0: [137 138 147 155 146 101 142 142 110 104 183 139 145 108 209 133 164  95
 105 174 126 108 151 121]
1: [120 129  97 122 123 101 127 136 104 140 137 148 135 105 120 146 152 140
 118 119 162 168 150 123]
2: [158 136  69  98 153 115 126 107 111 153 121 131 152 109 129 100 109 137
 144 128 151 105 116  80]
3: [124 168  81 122  96  96 114 110  79 138 117 114 167 114 130 139 106 148
 127 119 153 140 117 112]
4: [161  92  71 148 197 189  79 155 242 123 124 166 132 126 160  99 117 118
 133 138  62  89  92  71]
5: [ 97  97  82 167 111 114 112 119 230 115 134 152 214  83 178  98 140 125
 130 147 103 122 130 116]
6: [103  80  99 123 141 140 174 170 141 119  98 109  85 137 155 133  83 128
 151 220  78 132 171 116]
7: [ 95 101  89 172 115 111 112 120 229 112 140 150 210  84 189 100 140 121
 129 154 102 121 133 118]
8: [144 132 142 158 152 104 139 145 109 111 171 140 144 102 219 133 167  89
  92 174 132 109 149 103]
9: [ 61 160  53 121  66  80 131 121  54  90 140 115 210 100 108 136 140 122
 115  73 197 194 155 165]
10: [162 135 108 126  99 105 105 101 124 127 112 167 195  96 158 146 170 167
  84 107 159 156 133 168]
11: [ 81 108 144 168 100 154 117 128  98 110 112 117 122 140 147 150 161 142
 110 138 120 128 168 153]
12: [177 163 123  92  85 133  93  95 103  73 122 178 171  87 191 134 226 154
  42  68 154 134 135 178]
13: [218 158 142 141 158 123 149 141 141 170 123 126  81 127  90 164 129 118
 105 136 159 154 108  82]
14: [140 155 121  94 170 146 146 137 139 168 102 106  58 166  98  83 114  83
 187 133 110  96  80 120]
15: [118 134 132  73  96 151 142 154  98  94 110 118 132 109 108 119 140  73
 100  82 122 114 114 155]
16: [105 169 105 151 139  67 130 112  95 103 198 127 166 130 128 159 123 122
 106 124 194 148 121 118]
17: [235 165 155 134 109 123 178 161 155 168 118 133 105  96  98 181 131 120
  72  85 169 182 124 131]
18: [ 73  33 205 123 131 150 136  88 153 139  89 164  69 169 171 133 100 201
 144 166  92  87 187 108]
19: [151 123  85 168 157 137 101 139 184 129 121 149 190 106 152 103 155 113
 124 141 132 124 128  83]
20: [139 136  81 107  94 120  95 122 105 112 119 126 136 109 151 138 126 145
 127  86 138 130 129 120]
21: [166 107  53  97 111 123 108 113 125 126 118 157 188  69 148 105 146 149
 127 115 139 123 122 100]
22: [185 155 111 133 137 139 121 138 128 150 100 113 105 137 111 135 120 115
 113 106 138 141  99  87]
23: [ 69  45 234  69  74 146 151  73 126 153 112 195  71 129 109 127 109 255
 159 122  66 101 132 196]
24: [105 170  57 113 123 104 151 132  49 153 126  96 163 122  70 114  94 122
 114  84 183 158 126 110]
25: [ 97 118 165 166 123 143 130 139 101 116 145 103 124 150 112 135 131 109
 100 141 125 120 123 151]
26: [127 159 243 130 127 114 182 152 141  75 244 138 121 132 103 154 140  92
 127 139  84 124 151 248]
27: [ 84 101 151 153 105 127 118 130 142 104 103 128 132 113 130 157 198 116
 132 140 163 130 152 123]
28: [118 125 123  79  98 152 135 153 107  96 111 126 145 107 117 119 147  79
 102  84 120 113 117 148]
29: [115 135 141 153  75 104 138 142  97 104 126 118 162 103 128 140 141 108
  89 133 168 139 141 159]
30: [133  94 148 106  59  76 170 146  92 132  82 124 180  92 143 148 179 123
 117 102 176 190 142 155]
31: [133 128  97 119 134 100 129 139 104 146 132 145 136 109 117 143 147 136
 113 120 157 166 145 109]
32: [ 76  46 236  89  89 114 191  97 100 145 161 159  95 111  94 122 122 202
 118 140 108 107 164 204]

[117  75 245 125 138 129 173  97 147 136 172 165  92 138 136 111 118 157
 120 147  93 120 141 160] 32 18 25 23 11
[103  80 250 119 124 129 172  97 137 125 182 167  98 133 136 112 121 153
 114 141  98 121 151 180] 32 25 26 18 23
[ 79 190 177 129  93  86 166 112 116  58 255 129 150 154 126 129 140 146
 203 165  87 102 157 255] 26 25 0 29 16
[151 146 115 107 118 126 101 120 132 110 145 142 135 105 193 133 156 129
 117 123 128 113 120 111] 20 0 21 8 31
[ 85 188 176 134  96  83 164 114 121  61 255 124 150 149 126 129 137 144
 205 163  89 103 160 248] 26 25 0 16 29
[ 80  69 247 124  95  98 189  83  87  96 191 130 141  83 115 143 126 120
 121 143 110 150 153 199] 32 26 25 29 11
[114 185 201 132 122  94 186 125 149 110 255 175  57 179 138 147 138 181
 255 176  31 115 153 255] 26 32 23 25 0
[166 141  85 150 150 126  82 135 196 117 101 126 142  89 149 106  82 113
 173 142 144 132 137 119] 19 2 22 20 21
[169 146 117 136 149 131 126 126 155 102 130 127 125 132 167 106 120  96
 103 128 136 144 119 155] 22 20 19 31 25
[ 80 154  61 127 105 102 158 160  70 143 136 109 200 103 112 113  87 120
  83  61 137 157 123 138] 24 3 9 1 31
[ 86 134 219 128 100 108 173 137 136 103 192 139 131 118 136 121 157  62
 123 132 118 135 148 226] 26 25 29 0 15
[174 141  93 135 202 143 115 142 128 157 101 114  84 156 113 102 105  97
 118 136 110 126 102  43] 22 14 13 2 19
[116 139 141 155  75 109 130 143  99  95 128 116 161 102 124 140 142 104
  82 134 172 135 146 160] 29 25 1 11 27
[159 138  72 101 151 117 126 111 112 154 119 127 149 113 127 101 109 136
 144 126 150 108 116  79] 2 21 3 22 31
[167 135  98 125 103 107  98  99 134 126 109 169 196  95 164 142 167 172
  94 111 153 154 133 166] 10 21 20 1 12
[110  80 237 118 131 132 166  95 138 130 176 167  95 131 138 111 116 159
 112 140  98 117 147 164] 32 25 18 23 11
[ 51  71 245 126  77 111 188  75  96 124 178 162 152  82 109 125 116 154
  74 140 109 138 173 202] 32 25 29 11 23
[169 112  73 131 145 140 103 138 186 116 107 134 151 116 194  96 104 121
 184 156 115 119 127 113] 19 2 5 7 21
[ 71  46 196 128 128 149 135  92 145 140  95 157  72 166 168 132 103 196
 143 164  95  90 183 114] 18 23 11 6 32
[167 153  92 124 133 130 124 143 116 156 102 101 118 143 116 111 112 127
 142 108 143 129 110  74] 22 2 20 31 3
[112 166  61 114 130 111 145 130  60 151 124  96 153 125  72 113  94 122
 120  91 173 150 121 105] 24 3 31 2 1
[170 115  55  78 113 123  84  86 143 118 117 176 166  81 177 103 149 152
 161 105 161 104 136 112] 21 20 2 10 19
[167 149 117  94 109 143 101 129 123 106 102 117 126 116 127 133 126 152
 113  90 153 125 113 131] 20 22 28 3 31
[171 136 101 131 164 162  88 110 131 123  91 124  82 132 121 115 128 127
 156 125 126 127 110 110] 22 2 20 14 31
[172 154 114  87 108 144  98 130 121 104 101 118 129 112 125 136 123 160
 107  82 153 127 114 131] 20 22 3 28 31
[150  90 115 179 172 142  94 137 184 130  91 122 120 156 149 119 149 100
 143 146 116 147 109  76] 19 22 4 27 31
[128 179 212 126 132 106 180 147 152 101 255 160  86 179 124 160 141 146
 215 155  46 122 153 254] 26 25 32 0 11
[170 131  73 109 175 136  98  81 157 187 127 165  77 105 100  93  99 159
 186 138 126  97 108  95] 2 14 22 21 31
[102 122 157 169 126 150 122 146 103 112 137  99 126 154 110 136 134 103
  92 139 131 115 120 145] 25 11 29 27 28
[ 86 108 141 161 108 129 109 134 149  99  95 123 136 113 135 160 208 105
 135 140 170 132 150 112] 27 11 29 1 25
[ 97  49 174 145 117 113 146 109 128 145  72 164 120 122 211 142 212 163
 122 137 189 117 226  81] 27 11 18 1 8
[135 120 152 195 200 174 113 118 178 161 124 107   0 183  91 112 113 111
 176 190  66  83  97 101] 14 6 22 25 4
[ 79  52 212  76  83 142 145  76 128 154 114 190  83 127 113 124 110 245
 161 128  74 103 129 182] 23 32 18 11 25
[ 90 112 137 163 116 130 107 132 151  99  98 122 129 119 129 157 201 102
 139 140 166 133 144 114] 27 11 29 1 25
[225 158 147 146 162 122 155 143 142 178 121 123  74 130  77 167 126 116
 104 138 163 160 107  79] 13 22 17 31 1
[161 133 105 135 157 161  90 112 127 121  93 124  86 132 125 119 132 129
 151 126 125 127 116 116] 22 20 2 31 14
[ 79 132 130 185 136 140 115 137  99 140 140  93 101 164 113 129 123 122
 125 139 123 126 132 164] 25 11 29 27 1
[141 101 107 128 125 159 143 134 134 100 139 115  84 120 234 124 110 140
 142 170  55  98 138 136] 6 0 8 11 20
[108  88  99 122 143 137 166 165 139 122 102 112  91 136 156 134  88 130
 151 210  87 134 166 113] 6 11 25 31 1
[122 166  67 118 131 108 148 133  60 150 125 103 156 125  79 113 106 119
 111  90 180 156 125 106] 24 3 31 1 2
[150  80  59 148 207 193  68 154 250 117 128 170 137 126 167  89 116 117
 139 143  50  80  90  66] 4 19 5 7 2
[174 163 112 137 108 159 127 161 110 153  71 105 113 126 101 142 131  90
 114 115 153 150 102  98] 22 13 31 20 28
[108  72 255 119 134 134 174  92 141 133 180 171  87 137 135 107 115 161
 113 145  95 117 150 169] 32 18 23 25 26
[ 95 178 217 107  93 109 162 142 145  64 255 171 103 146 144 177 160 144
 200 137  54 118 161 255] 26 32 25 0 11
[170  95  57 106 110 132 114 121 128 147  94 162 171  83 146 110 169 143
 106 103 138 143 132 101] 21 20 31 10 2
[137 149 126  99 166 143 145 134 138 165 105 106  65 163 100  88 113  85
 181 136 112  97  80 120] 14 22 2 13 25
[ 78 103 136 143  78 136 126 146 148  91 107 126 144 102 147 156 193 107
 101 111 156 127 163 130] 27 11 29 28 1
